In the data rows, the value 50 means zero.
Here are some points, each followed by its number:
37 & 40 & 61 & 53 & 38 & 52 & 50 & 42 & 39 & 40 & 48 & 43 \\ 0
49 & 44 & 50 & 42 & 44 & 39 & 61 & 52 & 45 & 53 & 47 & 35 \\ 1
79 & 16 & 11 & 39 & 61 & 24 & 69 & 98 & 83 & 65 & 64 & 41 \\ 2
40 & 52 & 49 & 50 & 46 & 51 & 62 & 61 & 43 & 38 & 36 & 47 \\ 3
50 & 47 & 70 & 78 & 47 & 60 & 56 & 37 & 65 & 54 & 53 & 50 \\ 4
48 & 47 & 55 & 54 & 41 & 53 & 50 & 45 & 57 & 39 & 56 & 56 \\ 5
52 & 42 & 36 & 34 & 46 & 51 & 55 & 44 & 45 & 41 & 45 & 52 \\ 6
45 & 41 & 32 & 41 & 36 & 54 & 73 & 59 & 48 & 54 & 47 & 41 \\ 7
50 & 74 & 54 & 45 & 58 & 72 & 49 & 81 & 26 & 54 & 59 & 30 \\ 8
49 & 38 & 75 & 90 & 28 & 53 & 15 & 42 & 74 & 44 & 48 & 66 \\ 9
89 & 99 & 39 & 0 & 81 & 78 & 84 & 99 & 0 & 52 & 56 & 75 \\ 10
49 & 38 & 59 & 36 & 48 & 49 & 47 & 54 & 45 & 34 & 50 & 54 \\ 11
52 & 37 & 65 & 53 & 47 & 50 & 59 & 57 & 56 & 45 & 40 & 53 \\ 12
67 & 72 & 57 & 41 & 82 & 42 & 49 & 3 & 35 & 41 & 56 & 75 \\ 13
99 & 75 & 22 & 43 & 93 & 0 & 0 & 0 & 62 & 79 & 82 & 99 \\ 14
94 & 29 & 16 & 43 & 74 & 18 & 47 & 17 & 62 & 84 & 97 & 59 \\ 15
40 & 49 & 51 & 49 & 57 & 56 & 46 & 49 & 48 & 50 & 30 & 62 \\ 16
46 & 40 & 46 & 32 & 57 & 60 & 64 & 41 & 20 & 49 & 49 & 57 \\ 17
52 & 32 & 33 & 30 & 40 & 28 & 48 & 58 & 50 & 78 & 74 & 0 \\ 18
47 & 38 & 66 & 99 & 36 & 46 & 27 & 42 & 96 & 34 & 53 & 81 \\ 19
43 & 55 & 38 & 53 & 58 & 55 & 36 & 44 & 52 & 42 & 47 & 46 \\ 20
45 & 84 & 44 & 19 & 53 & 61 & 62 & 74 & 33 & 56 & 41 & 30 \\ 21
92 & 34 & 89 & 55 & 41 & 5 & 45 & 24 & 20 & 99 & 74 & 87 \\ 22
51 & 47 & 64 & 72 & 40 & 55 & 40 & 53 & 51 & 38 & 46 & 56 \\ 23
New points follow, each followed by the number of its nearest point above.
39 & 57 & 57 & 49 & 48 & 47 & 52 & 44 & 48 & 51 & 37 & 50 \\ 16
87 & 53 & 52 & 46 & 52 & 32 & 57 & 30 & 38 & 54 & 61 & 85 \\ 13
34 & 43 & 32 & 28 & 83 & 28 & 29 & 10 & 64 & 69 & 55 & 33 \\ 20
21 & 44 & 69 & 99 & 20 & 27 & 16 & 99 & 79 & 75 & 37 & 74 \\ 9
64 & 62 & 23 & 40 & 77 & 61 & 80 & 14 & 53 & 88 & 50 & 56 \\ 17
51 & 47 & 49 & 41 & 44 & 61 & 55 & 48 & 60 & 48 & 32 & 55 \\ 16
31 & 45 & 48 & 37 & 43 & 49 & 58 & 82 & 53 & 42 & 39 & 57 \\ 3
99 & 97 & 33 & 56 & 52 & 0 & 2 & 4 & 33 & 45 & 79 & 99 \\ 14
43 & 84 & 0 & 37 & 67 & 72 & 40 & 32 & 98 & 59 & 59 & 0 \\ 20
48 & 29 & 28 & 46 & 58 & 82 & 92 & 13 & 62 & 99 & 35 & 0 \\ 7
50 & 55 & 53 & 49 & 46 & 57 & 61 & 53 & 44 & 41 & 44 & 47 \\ 3
50 & 64 & 51 & 49 & 53 & 65 & 65 & 68 & 55 & 52 & 31 & 30 \\ 3
41 & 51 & 57 & 59 & 39 & 53 & 44 & 59 & 36 & 46 & 47 & 42 \\ 0
23 & 36 & 67 & 26 & 62 & 54 & 38 & 53 & 29 & 38 & 40 & 16 \\ 0
51 & 29 & 68 & 30 & 39 & 35 & 58 & 74 & 40 & 49 & 55 & 33 \\ 1
36 & 46 & 80 & 80 & 41 & 47 & 47 & 53 & 65 & 52 & 42 & 45 \\ 4
41 & 58 & 52 & 47 & 45 & 57 & 50 & 53 & 56 & 34 & 49 & 57 \\ 5
52 & 55 & 62 & 54 & 40 & 61 & 51 & 44 & 44 & 29 & 52 & 62 \\ 5
